In the rows, zero is written as 128.
The same turns and mirrors carry the whole set onto itself and the rows of a family onto each other. Which other rows belong to the same family as each row named below? List them in the order they appear above.
These 30 rows form 5 families of 6 rows each.
q_519: [147 115 129 104 108 170 136 142 115]
q_682: [ 98 161 127 135 159 105 115 121 154]
q_729: [115 140 110 168 112 110 117 111 121]
q_920: [107 156 123 126 145 115 124  95 171]
q_621: [163  95 110 109 126 121 138 142 121]
q_140: [139 133 143  91 148 139 119 156 168]
q_899: [115 123  98 141 110  99 117  99 113]
q_696: [ 97 157 127 123 103 133 132  86 129]
q_123: [ 97 167 132 114 151  96 120 120 146]
q_668: [ 91 163 130 132 115 158 119 105 136]
q_658: [134 115 148  79 146 119 138 154 132]
q_735: [153  88 131 132 126 107 115 152 127]
q_122: [143 102 146 101 109 162 136 144 138]
q_333: [157 104 126 121 132 107 133 157 112]
q_803: [100 138 125 122 109 165 112  95 157]
q_749: [145 128 114  94  98 163 131 133 114]
q_755: [ 97 151 140 133 156 103 115 108 158]
q_406: [134 125 147  85 161 143 116 152 136]
q_239: [114 134 116 160 114 102 120  96 118]
q_612: [ 99 157 143 134  97 156 118 109 147]
q_477: [133 120 128  80 164 138 119 143 150]
q_935: [131 137  96 160 113 107 118 107 132]
q_106: [137 125 149  90 155 139 130 160 147]
q_216: [158  98 125 125 141 111 115 153 111]
q_354: [ 96 152 130 130 115 156 120  88 141]
q_627: [151 113 133 123 116  91 125 159 116]
q_736: [127 112 137  94 101 161 126 133 102]
q_912: [143 111 135 108 110 170 120 139 106]
q_384: [113 136 133 159 110  94 124 102 144]
q_670: [ 91 140 148 120 146  93 109 121 158]

Which other rows belong to the same family as q_612? q_123, q_735, q_477, q_935, q_736
Which other rows belong to the same family as q_729? q_682, q_668, q_406, q_216, q_912
Which other rows belong to the same family as q_239? q_519, q_333, q_755, q_106, q_354

The same turns and mirrors carry the whole set onto itself and the rows of a family onto each other. Which other rows belong to the same family as each row named below? List them in the order they appear above.
These 15 rows form 3 families of 5 rows each.
q_285: [113 119  98 151 121 133  83 104 153 139 126 152 106 137 135 154 151 109
  72 140 135  89 120  86 148 108 123 106 113]
q_946: [111 158 169 147 130 140 155 130  95 129 116 157 112 132 147 134 115  97
 103 156 134 116  88 163 157  95 135  79 151]
q_649: [100 150 133 112 144 100 111 116 127 143 167 134 128 102 151  99 162 162
 131 135  86 124 168  90 135 166 142 128 128]
q_69: [111 141 140 160 140 117 174  96 149 153 100 178  91 158 147 142 134  92
 129 137 117 136 109 105 148  73 140 151 112]
q_346: [100 145 169 137 138 110 197 120 103 143 119 182 120 139 157 103 127 136
 145 132 118 148  97 152 145 105 149 111 134]
q_838: [ 95 124 138 145 114 135 101 123 101 114 126 136 134 135 136 119 143 131
  76 142 133  97  92 132 148 113 129  52 139]
q_710: [107 149 125 131 126 118  75 109 116 115 149  96 118 117 134 116 157 133
 103 158  85  97 138  89 132 139 123  94 138]
q_416: [105 185 171 141 145 138 108 127 113 122 137 102 107 116 141 134 135  82
  99 171  95 108 143 117 158 115 133 102 153]
q_392: [101 118 119 117 125 119 108 129 113 139 158 170 144 107 150 110 149 172
  92 123 139 106 123 128 143 159 138  74 129]
q_758: [124 124 115 116 125  97 161 111 104 147 147 190 121 116 155 104 134 180
 150 127 121 132  99 138 122 147 137 109 127]
q_369: [129 132 104 134 141 104 159  97 156 171 135 204  93 127 156 142 137 131
 140 128 124 132 128 101 138 121 140 164 105]
q_223: [131 173 139 118 146  96 157 104 113 146 151 144  95 109 154 113 133 137
 172 156  75 139 139 113 125 142 136 152 137]
q_782: [ 98 179 183 144 147 112 163 109 111 127 120 115 104 140 145 109 139 100
 146 160  72 141 130 113 142  96 140 133 142]
q_250: [104 147 146 162 139 144 127 114 151 145 108 161  99 145 142 161 135  69
  78 145 137 107 122 109 168  80 136 120 122]
q_22: [104 108  95 134 134 111 109 103 166 159 142 182 119 129 147 130 163 148
  99 114 130 112 144  76 145 132 139 133  97]

Which other rows belong to the same family as q_649? q_710, q_416, q_223, q_782
Which other rows belong to the same family as q_758? q_946, q_346, q_838, q_392

The same turns and mirrors carry the whole set onto itself and the rows of a family onto each other. Which other rows belong to the same family as each row named below? List them in the order they appear above.
These 20 rows form 5 families of 4 rows each.
q_168: [144 109 137 141 143 153 182 154 149 113 101 128 122 126  94 143  59 104
 117]
q_615: [120 104 157  82 144 153 147 142 189 116 159 125 130 134 149 117 129 117
 119]
q_208: [148 122 150 149 152  83 112 112 143  94 138 132 142 136  83  99 112 114
 173]
q_67: [119 137 119 133 119 173 169 150 142 121 131 164 120 131  83 137  88 112
 123]
q_921: [145 128 112 143 122 141 169 129 132 110  94 143 135 144  92 121  70 127
  95]
q_863: [133 139 123 147 145 107 119 102 137  73 146 130 109 138  83 113  87 135
 170]
q_718: [164 120 150  91 163 120 130  96 163  99 101 169 115  91 103 121 144 133
 141]
q_830: [153  98 148 109 160 146 153 116 179 109 183 117 108 140 155 129 112 108
 124]
q_203: [163  90 147 104 131 123 154  77 152 107 107 143 148  80 115 118 141 121
 112]
q_279: [150  99 158 119 161 115 153  89 124  98 104 170 146  89 127  99 139 116
 143]
q_7: [124 141 120 129 167 136 172 145 123 118 109 143 131 128  99 124  67 136
  96]
q_567: [128 131 116 149 153 104 133 108 148 115 141 115 122 155 103  86 102 130
 179]
q_119: [150  89 158 116 152 155 147 124 190  69 173 126 138 149 134 124 112 112
 106]
q_467: [149 106 147 108 149 134 176  85 161  87 124 143 135  60 105 102 130 112
 137]
q_459: [148 106 150 114 136 160 155 150 180 100 159 136 141 143 167 140  90 112
 135]
q_443: [138 108 116 130 145 163 147 137 143  97  92 126 126 133  73 120  59 144
 120]
q_532: [142  98 150 116 148 152 137 124 204  91 133 147  96 142 144 162  97 122
 126]
q_716: [107 123 121 154 140  87 124 113 155  98 130 121 153 144 108 114 102 146
 170]
q_719: [123  97 152 114 130 111 161  94 147  93 123 167 124  83 130 117 156 115
 106]
q_465: [102 108 140 150 141 128 110 105 141 113 133 155 136 150  78  95 128 121
 167]

Which other rows belong to the same family as q_459? q_168, q_208, q_279
Which other rows belong to the same family as q_615? q_863, q_443, q_719
Which other rows belong to the same family as q_119? q_7, q_467, q_716

The same turns and mirrors carry the whole set onto itself and the rows of a family onto each other. Which other rows belong to the same family as each row named below? List them in the order they appear above.
These 32 rows form 4 families of 8 rows each.
q_157: [147 112  96 126 118 112 118 148 120 143  87 119 111 115 131 128 141  89
 121  95  92 175]
q_389: [ 85 135 120 156  99 122 114 132 137  88 167 115 125 122 119 114  92 104
 164 127 130 121]
q_526: [106 112 115 111  74 146 116 154 155 121 159 151 118 113  96 116 154 100
  94  99 113  82]
q_358: [113 145  99 135 100 120  99 149 145  86 177 135 140 102 107 101 134  82
 130 115 126  92]
q_819: [108 115 110 100  81 147 111 142 177 105 163 159 119 105  99 121 139 111
 117  92 118  96]
q_80: [120  87 106 115 124 110 141 166  94 183 125 134 109 107 141 134 147 131
 129 140  98 111]
q_251: [116 102 116 106  93 165 110 133 175 112 164 152 135 122 104 112 125 106
 106  88 116 101]
q_742: [142 130 122 133 131 144 111 152 135 129  67 149  87 143 137  82 142  92
 137 113 130 151]
q_61: [ 86 150 145 165  87 126 126 131 126 100 149 120 122 129 121 121 103 106
 163 121 127 133]
q_930: [131 114 113 119 156 126 122 169 112 161 107 163 100 126 150 106 144 139
 151 144 146  90]
q_385: [121 116 124 123 138 142 121 173 109 163 100 164  88 128 138  88 154 118
 135 152 137  89]
q_870: [105 161 119 151  94 125 101 160 126  96 160 125 129 107 101  98 141  77
 123 126 132  88]
q_578: [142 116  79 117 145 108 115 131 101 151  84 131 115 121 123 153 131 102
 126 104 123 155]
q_826: [131 103  90 110 144 100 126 164  99 175 118 127 114  99 139 150 138 140
 136 130 117 115]
q_779: [ 79 103 132 121  80 146 124 126 169 108 153 140 105 125 114 131  98 132
 153 104 123 126]
q_120: [130  96 114 126 166 139 111 172 111 172 111 144 104 131 146  98 123 132
 142 144 133  91]
q_695: [130  90 101 122 119  99 129 183 110 168 124 109 111  96 150 118 143 126
 128 130  85 125]
q_547: [102 155 146 156 105 123 139 147 123  98 158  86 123 137 127 121 105 116
 151 131 125 125]
q_282: [ 98 114 157 118  86 155 155 135 160 116 144 123 104 150 122 134 112 143
 133 105 118 127]
q_35: [ 86 101 144 125  66 146 141 123 155 124 147 145 110 134 113 138 116 130
 133  92 108 127]
q_124: [135 120  98 128 122 107 131 131  93 159  95 130 116 113 124 152 137  98
 130 108 100 169]
q_101: [159 128  97 118 152 122 107 139 118 158  90 138 125 108 124 144 131 102
 130  91 117 160]
q_482: [126 123 128  96  88 157 132 153 166 112 147 135 113 132 101 121 153 110
  85  92 115  96]
q_46: [114 139 101 133 108 139  85 151 148 100 170 113 143  99  99 107 121  83
 110 115 128  92]
q_821: [138 149 116 135 137 138 112 136 108 139  69 160  95 138 123 106 146  82
 136 122 139 147]
q_456: [ 97 113 149 129  93 157 125 123 171 116 163 140 129 126 125 122  96 136
 156 100 122 130]
q_967: [142 129 117 124 163 155  96 148 129 152  71 155  96 134 128 107 124 107
 139 116 149 131]
q_775: [125 107 128 131 133 135 121 188 124 154 106 140  88 127 156  73 147 126
 146 150 122 101]
q_618: [143 130 103 122 158 135 114 137 116 136  74 167 101 149 132 109 138 102
 138 118 151 131]
q_439: [ 94 149 135 153 108 133 100 143 144 104 170 105 138 103 120 118  93 112
 160 126 134 122]
q_284: [146  96  95 122 156 106 122 161 102 178 129 126 133 104 143 136 129 127
 137 119 101 120]
q_561: [128 164 116 133 107 126 117 165 131  94 161 101 134 118 105 107 146  83
 101 119 123  94]

Which other rows belong to the same family as q_46? q_251, q_120, q_101, q_456, q_967, q_439, q_284
Which other rows belong to the same family as q_775? q_157, q_742, q_695, q_547, q_282, q_482, q_561
Which other rows belong to the same family as q_80? q_526, q_61, q_385, q_870, q_35, q_124, q_821

The same turns and mirrors carry the whole set onto itself and the rows of a family onto each other. Which other rows belong to the same family as each row named below? List them in the order they appear above.
These 36 rows form 6 families of 6 rows each.
q_894: [ 67 107 151 178 139 177 138 110 168 132 111 110 139  75 192 129 169 176
 122 112 129 116 175  96 198 105 139  92 113 101 122 138 120 118 162 121]
q_840: [143 117 158 165 124 209  98 122 141  49 125 164 155  72 115 108 144 111
 149 112  70 176 144  93 153 118 192 121  94 126 126 126 156 131 176 130]
q_938: [114 156 146 165  77 174 164 116 168  85  95 170 169  87 170  89 150 153
 136 142 127 140 143  91 156 127 186 114 100  84 133 120 146 119 117 146]
q_491: [ 88 131 170 179  73 187 134 115 154 101 106 165 171  78 171  82 166 156
 144 141 116 145 169  69 161 120 211  98 102 115 128 107 150 145 142 143]
q_625: [101  76 170 198  97 157 181 121 163 138 120 120 133 118 147 112 150 175
 129 102 100 157 176  97 172  94 164 129 104  70 113 113 127 105 129 135]
q_688: [139 112 140 166 134 226  97 102 133  66 100 139 159  50  96 127 163 104
 157 112 112 160 131  89 154 138 168 119  91 131 116 130 126 130 185 120]
q_551: [128 133 149 150 132 206 120 124 144  68 101 147 138  69 118  91 139 106
 170 101  90 186 146 114 145 148 170 114  77 122 156 148 147 126 170 139]
q_772: [139  98 141 194 105 162 173 117 148  76 118 150 125 108 114 144 151  94
 146  74  94 196 130 114 146 126 171 143 118 100 107 149  89 104 149 109]
q_12: [ 98 118 144 156 133 176 107 112 165  74 135 132  93  82 109 160 166 104
 137  66 100 119 154 135 164 122 154 110 112 136  93 147  87 110 168 112]
q_177: [122  82 134 220  99 187 133 107 159  62 128 124 113  85 111 115 131 101
 160  93 112 213 134 118 155 120 141 123 111 124 104 148 105  85 152 131]
q_523: [ 81 143 128 159 124 174 132 104 168 104  90 143 147  75 193 149 159 175
 142 105 137 111 156  86 213 111 144  87 125 106 121 148 121 110 135 134]
q_794: [ 97  91 179 203  96 174 167 119 157 136  98 118 136 102 152 153 166 173
 158  89 107 140 184  97 195 100 172 107 122  86 105 114 108  97 100 144]
q_957: [149 106 142 184  94 166 145 108 156  60 124 134  99 101  83 128 148  94
 162  97  83 187 144 135 157 119 175 128 114 104 121 147 116 109 150 127]
q_249: [ 85 103 154 213 100 184 144 111 164 123 111 139 121  98 147 134 132 190
 163  76 109 165 178  94 191 112 147 109 110  78 114  86 143  91  98 120]
q_3: [ 78 134 155 183 121 196 138 109 170 114  91 123 163  58 197 142 184 156
 148 124 142 111 180 106 195 120 169  75 125 106 135 128 125 121 130 131]
q_555: [ 83 132 166 174  64 170 143 119 150  97 101 164 167  82 151  73 155 162
 143 144 108 144 150 104 167 127 189 103 112  77 121 107 141 112  95 136]
q_330: [ 74  98 128 186 116 203 111 113 175  81 139 131 122  70 121 136 138 100
 133  64 137 134 148 125 144 121 146 120 105 160  92 131  99 100 169 118]
q_898: [ 92 148 161 200  68 201 143 116 169 118 104 152 143  80 154  75 134 161
 152 120 138 149 163  89 151 141 179 109  98 100 108  74 153 116 118 129]
q_970: [139  84 151 182 112 167 132 114 159  77 132 136 108 104 121 136 140  97
 156  84  74 207 152 104 182  96 182 127 131 126  89 146 102 105 158 113]
q_272: [107 128 158 185  96 187 159 117 163 116 103 132 168  78 171  68 157 158
 126 156 127 143 160  94 155 124 176 111  92  86 143 116 158 136 160 140]
q_171: [ 95 118 142 147 142 197  94 117 169  79 137 145 129  69 145 148 152  96
 133  76 105 130 159 109 172 108 183 110 119 163  91 137 110 127 188 103]
q_933: [108 102 141 198 125 229  93 117 143  46 128 148 153  58 102 116 136 126
 148  94 106 159 138 109 138 133 142 116  77 130 132 127 149 106 168 144]
q_629: [115 131 184 197  79 191 169 123 156 104  96 145 172  81 159  95 174 150
 149 142 116 145 169 101 153 128 198 108 100  81 129 101 139 118 109 151]
q_647: [142 133 133 181 127 212 125 115 123  59  96 158 169  66 119 130 152 113
 152 103 106 162 123  92 149 149 166 122  97 111 147 151 144 139 184 133]
q_357: [ 93  76 169 200  81 156 156 113 154 115 117 152 139 117 150 132 156 174
 160  94  84 176 185  75 189  87 193 113 118  90 122 112 133 115 109 134]
q_632: [ 82 123 146 131 155 196 107 123 162  97 114 130 111  71 136 139 146 109
 153  54 105 135 162 120 167 135 152 105  92 152 114 154 105 116 178 120]
q_717: [ 66 144 141 200 118 194 122 104 180 111 104 135 123  61 200 114 155 165
 153 115 145 150 168 101 191 135 139  76 125 103 110 110 126  99 126 105]
q_202: [ 52 111 155 178 119 165 122 106 173 111 115 143 138  76 207 138 184 163
 142 110 121 140 184  81 203 102 174  74 132 120 114 138 108 120 140 113]
q_577: [ 73  93 160 182  76 153 142 114 144 129 101 137 135 102 141 124 145 183
 153  95 100 140 162  94 210 104 167 104 131  83  95 120 116  98  92 137]
q_301: [107 106 162 174  87 150 171 120 158 113 105 153 134 121 146 141 144 183
 142  82  98 141 157  83 186  96 161 127 109  76  96 121 111  89  95 147]
q_793: [102  94 143 157 150 197 111 105 160  83 126 135 131  66 112 161 175  98
 140  72 114 144 147 113 154 121 157 122 107 135  82 127  78 104 168  88]
q_845: [146  81 133 182 112 185 147  98 154  75 115 133 135  85  87 139 153  86
 161  94 104 205 140 114 155 117 180 142 113 110 111 130 103 107 152 100]
q_740: [ 94 120 142 162 146 193 120 120 143  90 118 147 134  76 132 171 166 115
 129  51 114 115 137 100 156 136 150 122 109 139  90 149  83 119 180 110]
q_703: [135 143 143 163 122 207  91 110 139  49 110 141 130  60  97 121 158 113
 156 112  95 135 138 115 157 143 162 105  93 126 134 146 141 135 185 140]
q_518: [119  96 157 160 116 164 154 125 162  95 116 131  95 109 112 117 134  98
 167  63  83 205 156 126 156 125 166 131  97 118 111 151  95  97 144 124]
q_269: [ 51 132 134 165 101 171 119 103 163 110  96 143 159  63 181 119 159 166
 146 123 133 115 162 109 211 116 164  79 137 100 129 132 134 116 116 119]

Which other rows belong to the same family as q_845? q_688, q_555, q_577, q_793, q_269
Which other rows belong to the same family as q_970? q_840, q_491, q_171, q_357, q_202
Which other rows belong to the same family as q_740? q_938, q_772, q_523, q_647, q_301
Which other rows belong to the same family as q_3? q_12, q_794, q_957, q_629, q_703

